Here are some points:
[-24 -45  49  10 -19  32  16  26  -9 -43   0  39]
[ 37  52  -9   0  40   0  19  69 -39  39 -29  12]
[ 27  32   0   5   9  -7  -6   8  -3  46 -20 -38]
[ -3 -31 -14   2  15 -43  20   6  15 -32  24  59]
[ 53  34  -9   3  -2 -49  30  19  16  25 -17  -8]
[ 17 -26  22  31 -23  38  20 -23  28 -59  12   7]
[ 28  17 -11  -8   1  25  -6 -25  21 -21   5 -45]
[ -51  -63   10   -5  -19   57   39 -101   33  -76   58    8]
[  5  27  17  12 -22   7  -9 -13  13  27  -9 -22]
[ 38 -15   1  31   8  47  41 -21  35 -64  13   1]
[ -4 -27 -24   5  20  16  -5  34 -40  -1  -5  11]
[-25 -49   3  13   6  16  -5 -16  -5 -42  17  26]
[-33  -3  21  12  14  -8  -1   3  38  28   3  26]
[-30 -50 -14   9 -16  -2 -14  11 -21  -8  12  10]
[  5  18  44  29 -39  24   4 -25  44 -41   1  -6]
[ 52  25   4 -15  15  -4  34  50 -21  15  -7  12]
[-19  -2  64  26  -4  60   7 -29  -1   0 -15 -12]
[-32 -32  88  36 -90  55  -7 -93  73 -83  11 -35]
[-25 -64 -10  -4 -27  -4  23   0  17 -64  24  41]
[ 47  46  -7   9   7 -39  42   9  19  34 -19   8]
[ 13  27  -1  -2  44 -19  14   5  -5  31  -5   1]
[-75  -9  83  25  -5 115  14 -76  15 -32   6  23]
[-11  20   1  -7 -35  -1 -20 -40  20  25  19 -62]
[-24 -10  17   3  14 -22 -39 -11   2  36  -2   4]
[ 21  63  -3  -4  26 -44 -31  69 -34  85 -43 -44]
[-58 -60  39   0 -27  83  11 -60   4 -82  26  -1]
[ -7 -17  -3  17   8 -18  -1  -2  23 -18  -3  61]
[-59 -20   5 -21 -18  -1 -29 -25   2  25  21 -13]
[  4 -14  22   2  18 -17  18 -33  25   1  11 -28]
[ -3  -7  14  -2 -52   9 -39 -39   2 -23   2 -64]
[-17  15   6  -5 -26 -20  45  -4 -27  13   1   6]
[ 36  18 -11 -15  10  34 -12 -20  12 -13  -6 -58]
[-44 -15  49  33 -53  21  38 -29  -6 -23   8  17]
[-24 -28 -43   8 -23  16  24 -47  47 -24  21  20]
[28  0  3  8 -9 -9 26  8 19 -4 -2 47]
[ 126   77  -83  -11   52 -122  -42  116  -17   81  -26  -17]
[-18 -29 -38   6  10 -44   7  39 -12  19 -37  16]
[-15 -16  17  11  20  57  59 -52  21 -32  13  24]
[ 28 -30  25  39  -2  88  58 -52  55 -97  21   7]
[-18   9  21  21  33  51  69 -66  46  -3  17  57]
[  0   6  16   6 -16  19 -22 -31  27  -2  15 -45]
[ -9 -40  63  12  27 107  22 -39  31 -86  16  17]
[  2 -42  -9  16  24  -8 -23  13  -1 -21  11  10]
[-42 -51   9  39 -22  66  48 -59  32 -70   5  75]
[ -3  39 -46 -48  20 -78 -67  76 -74  86 -20 -35]
[ 53  41  -6  11  26 -48 -37  42 -22  53 -28  -7]
[ 19  32 -23 -24  35 -25 -69  36 -23  54 -17 -47]
[-20  27   8 -11  32  15  -6  17 -30  67 -38 -36]
[ -41   -8   42   12  -41   62   14 -111   60  -44   35  -47]
[-17  12   5 -15   8  23 -27 -20  11  17   2 -60]
[  8 -34 -13 -24 -61 -18  -5  -2  35 -57  35  -1]
[  6 -15 -54  -8 -29 -39 -26   8  -1 -19  27   2]
[ -2  11  18  19  35  42  58 -76  73 -34  39  72]
[ 13  70 -17 -26 -39 -48 -48  65 -63  83 -36 -54]
[-26  -3  -6  -5   0  39  44 -85  48  -9  34 -21]
[  38   68  -82  -31   -7 -127  -69  102  -62  127  -64  -65]
[ -9 -29 -35   0  23 -11  24  10 -17  -1  19  39]
[ 27   0 -12  -9  39  10   7  51 -32   7 -55   9]
[-38  14 -13 -11  15  -2  10  42 -46  35 -27  11]
[ 20  61  -7   7  17 -43 -25  63 -17  85 -39 -32]
[-18  14  18   1   2  33  55 -28 -30  12  -8  13]
[ 28 -30  11  36 -22  -8 -23   5  12 -40  12  34]
[ -47  -17   61   10  -60   72   -5 -103   66  -72   39  -24]
[-21 -13 -21 -11 -20 -42   6 -11  10 -11  57  31]
[-41 -49  21  26 -27  52  20 -25 -21 -51  12  31]
[-15  -8  51  18 -63  21 -31 -49  44 -33  -8 -44]
[  0   1  31 -11 -42  10  39 -17  -1 -20   3  11]
[-38  -7  11 -14   2  24  37 -47   8  -6  36   7]
[ 17 -19 -34 -16  42  -1 -28  33   2 -12  17  25]
[-51 -27  25  11 -39 -10  17  12 -57   9 -19  10]
[ -2 -24 -15 -20 -39 -58 -39  29  -9 -24  28  39]
[-48 -33  40  12   7  71  -8  -3 -18 -25 -15 -20]
[ 38   8 -84 -30  83 -60 -34 105 -37  65 -10  20]
[ -5 -28 -32 -14  -6 -34   1  43 -14 -13   4  23]
[  1 -33  46  31  -5  65  56 -49  49 -76  24  37]
[ -1  15 -21 -32 -24 -41 -36  61 -47  40 -29 -34]
[-26  -3  54  31   2  42  21 -32  36 -16  -2  -4]
[ 10 -10 -61 -31 -16 -28 -28  21 -31  -3  -5 -27]
[-27 -16  78  16 -27  71  27 -30   9 -42 -18 -20]
[-31  19 -25  12   0  -3 -18   3 -16  34 -24 -25]
[ 34  35 -26  17  -2 -21 -39  26 -20  36 -18 -29]
[  2   8 -15  -3  40 -21  19  -5   3  56 -26   6]
[ -2 -48   2 -19 -65   4   3 -21  42 -82  40   3]
[  4 -20  38   9  28  28  31 -48  50 -55  29  56]
[-40   0   6  -6  -3  -6   0  15 -37  22   1  -5]
[  11   18  -63  -33  -17 -104  -28   58  -28   54   29   19]
Here are 16 more points, each followed by its number:
[ 13 -21  13  29 -18  23   8  -5  15 -44   8  11] 0
[ 18 -13  60  47  10  41   6 -57  41 -44   5  16] 1
[ 13  31   9  25  -2  -2  31  -2  17  22 -12   4] 2
[ 11   8  -9 -15 -37 -21   2   0   1   8  -9 -12] 3
[ 21   6  57   3 -21  19   4   2  10 -16 -20  15] 4
[ -2  -3  39  -9 -12   1 -40 -36  31 -41  15 -55] 5
[-25 -13 -19   1 -12  20 -24 -15 -21  12   7 -44] 6
[ -1  13  16  13  36   4  27 -24  -2  15  -2   6] 7
[-33 -22   9  19   3  15 -42  -8 -18  14 -12 -17] 8
[ 12 -18  36   8 -27  -1  -1  23 -15 -15 -19   5] 9
[-16 -30  15  34  30  39   9 -23  16 -32  -4  32] 10
[ 18 -16 -64 -22 -22 -20  -8  27 -21 -13  14  26] 11
[-14   4 -11  -9 -26 -42 -15  64 -58  74 -46  -6] 12
[ 50  23 -16   3  16  -9  10  24  -5   1   1   9] 13
[ 17  11 -18   8  13  -9  13   6   6  24  -2 -10] 14
[ 41  62 -37  -4  35  -2  -4   6  12  33  -2 -24] 15
Which of these numbered points is nearest to each point below, ignoring the direction in which the first points spread most? Its number follows each.
[-16 -38  15  38  21  45  18 -29  20 -51  -1  50] > 10
[ 65  78 -35   3  39 -21  -7  31 -24  65 -34 -37] > 15
[ -7   9 -27  -4   6  -9  11   3 -28  16   9  -6] > 14
[-18   7  16   1 -38 -27  10  41 -43  59 -33  15] > 12
[ 28  34 -25 -33  11 -71 -75  55 -28  49 -26 -84] > 5
[13 38 -1 -3 59  3 19  4 -1 53 -4 22] > 7
[ -3  21  26  32  -5  22  45 -26  34   5  -5  14] > 2
[-23 -25 -24  -5 -19   2 -33 -32  11  -8  -3 -64] > 6
[ 73  36 -64 -31  65 -60  -8  57 -31  25   2  21] > 13
[ 35  50   9 -16 -16 -41 -12  47 -32  45 -29  -8] > 4
[ -4   1  48  33 -12  31  61 -75  61 -34  12  57] > 2
[ 29  24  24  -7 -25 -21 -12  34 -13  23 -43 -27] > 4
[-12 -21 -47 -23 -18 -35  12  38  -7  -2  14  41] > 11
[  8  43   1  17  37  26   9 -38  17  20   2 -20] > 15
[ -57  -24   55    0  -39   87    4 -100   32  -65   15  -38] > 6
[ 25  16  43   7   5  40  21  46 -36  -6 -24  -5] > 4
[-26 -58  29  42  24  71  26 -61  41 -89  18  79] > 10
[ -3  23   4  -5  58   6  20 -12  12  49   0  28] > 7
[ 59  61 -88 -21  29 -53  -3  41 -17  76 -13 -28] > 15
[ 33  82 -59 -32  75 -79 -26  74 -47 127 -34  -2] > 7
[  6   1 -16  14  36  -6   3  27 -11  12 -19  33] > 10
[-55 -57  42  29 -50  12  33 -22 -30 -29  -8  18] > 12
[-34 -24   6  11 -33 -26   5  24 -60  26 -23   3] > 12
[-22 -37  54  21 -54  14 -15   2  15 -47 -12   1] > 9
[ -4  -2   5   1 -54   1   4  -8   8  -5   1 -16] > 3
[-33 -21  37  35 -18  29 -34 -36  -1 -24   3   2] > 8
[ 61  28 -39 -23  13 -19 -26  -1  18   0 -11 -53] > 15
[ 29  49 -11  -2  28 -58  -8  28  -4  73 -29 -17] > 2
[-62 -10  44   2 -40  52  -5 -70  18 -18  38 -34] > 6
[-12   0 -27 -20  -9  -9 -20  -5 -12   5  19 -30] > 6
[ 77  47 -66 -34  70 -61  -7  68 -39  38  -6  10] > 13
[-30 -22  70  18 -36  55   7 -14 -10 -61 -13  -2] > 9
[-14   0 -53 -30  -6 -43  -7  44 -39  20  -1  42] > 11
[  5  -3   0  24  32  10   4   0  -1  -5 -16  36] > 10
[ 29  17   9  10  -7 -17  21   8  17  10  -7  41] > 2
[ 20  20  -4  -6  22   9   7  -3  14  15   4 -14] > 14
[ -75  -75   68   44  -21   95    3 -110   38  -78   20    3] > 8
Now 16 new points, numbered from 0 again:
[ 46 -11  25   5 -14  22  47 -24  61 -48  35  13] 0
[ 53  60 -25 -12  -3 -54 -53  47 -48  88 -65 -96] 1
[ -4 -10  10  -9  -7  31  -7 -51  44 -32  26 -30] 2
[-28 -73   3 -10  -6  25   5  14 -28 -59   8  34] 3
[ 17  45 -80 -34  12 -95 -85  83 -62 108 -50 -97] 4
[ 15  12 -24 -25 -13 -19  -8   3 -13  11  13 -18] 5
[ 66  -6 -51 -17   5 -83   8  48 -12  10   4  48] 6
[-45  -8  62  -3 -33  55 -25 -46   9 -24  34 -21] 7
[-26   1   4  -1 -14  32  34  -5 -26  -4   3   6] 8
[-56  -5  53   1 -38  59 -11 -72  24 -31   7 -38] 9
[ 38  53 -26  -2  27 -49  -2  59 -31  23   0  15] 10
[  8   6   6  17  24  -5 -15   5 -12  29 -17  13] 11
[ -9  12  -3   9  11   8  -3  52 -49  11 -22  23] 12
[ 12  -4  -8   1  26 -45  -3  -2 -12  41   2  17] 13
[-16 -12  60  52 -52  25 -30  -7  23 -10 -38 -42] 14
[-31 -14  30  32 -52  -8  23 -13 -12 -10   3  14] 15
The same question for these:
[ 12  23 -22 -12 -28 -54 -47  21 -15  57 -27 -65] > 4
[  3  -9  -7  -6   4  23  -9 -42  46 -16  24 -31] > 2
[ 19  39  -1  26 -34 -54 -68  75 -30  74 -64 -64] > 14
[-76 -39  53  29   0  45 -25 -85  13  -3  -2 -25] > 9
[ -51  -92   56   17  -44   70   32  -55   10 -113   36   56] > 3
[ 45  65 -69 -58 -17 -96 -13  80 -51  81 -21 -27] > 5
[  -6  -68   39   19  -29   31   55  -27   46 -102   21  104] > 6
[-24  21   2  -8   9  34  39  -9 -10  17  -2   2] > 8
[-16 -65  35  27  -7  21  34 -81  49 -45  39  39] > 13
[ 19  15  12  15 -40   7 -33  -4  -5   9 -46 -75] > 1
[-27 -12  12  23   9  26 -44  29 -15   1 -30 -66] > 4
[  7  17  15  21   1   6  16  12  -8 -24   8  23] > 10
[-38 -47  51  39 -26  80  35 -32  21 -79   8  55] > 12
[ 76  32 -51 -12  35 -31  11  33  14   2   1  -6] > 0
[ -9  -3 -57 -33  -4 -43  -9  11 -34  15  17 -13] > 5
[ 13  14 -53 -36   7 -89 -43 113 -90  60 -25   8] > 3
[-41  -8  58   2 -30  50 -20 -41   6 -27  32 -23] > 7
[ -7   2  11  18  37   9  -8   7   4   0 -13  43] > 11
[-34  19  38  -1 -58  22 -15 -18  -7   7  -1 -30] > 9
[ 11  -2 -67 -38 -14 -38 -32  29 -29   7  -4 -27] > 5
[ 66  15 -26  -1  30   9  20  -5  38 -36  18  -4] > 0
[  6  12  -5 -11  45 -46   3   5  -4  46  -2   0] > 13
[-11 -36   1 -31 -32  -4  -3 -24  17 -28  24   2] > 5
[  0   3  17  18   4  10   6  38 -12  -6 -23  22] > 12
[  6 -13 -16 -29   8 -60  -4  86 -56  26  -5  40] > 3
[ -6  14  28 -22 -28 -18 -31  29 -22  30 -18 -21] > 7
[-17  -2   0  15  12  -5   7 -24  23   8  26  24] > 13
[-23 -64  12  20 -16  56  30  -9  -3 -71  20  49] > 3
[-17 -13  19  -4   6  37  -2 -20 -31 -22 -35 -48] > 4
[  9  30 -16 -27  13  -8  14  45 -36  32 -28 -21] > 8
[  7   3   8  24 -14   9  19   5   4 -51  17  35] > 10
[-25 -25  -1 -17 -47 -13   3 -27  -9 -24  27 -10] > 5
[ 17 -19  17  -5  -4  66   9 -79  50 -69  14 -42] > 2
[-40 -26  20  16 -29 -25  16  22 -62  14 -28   5] > 15
[-37 -20  20  24 -26   6  18  -6   7  -6   7  25] > 15
[ 18  13  11  16 -42   2 -16 -31  22  -3   8 -75] > 1
[-44 -33  14  -9 -32  28  17 -64  15 -32  42 -16] > 5
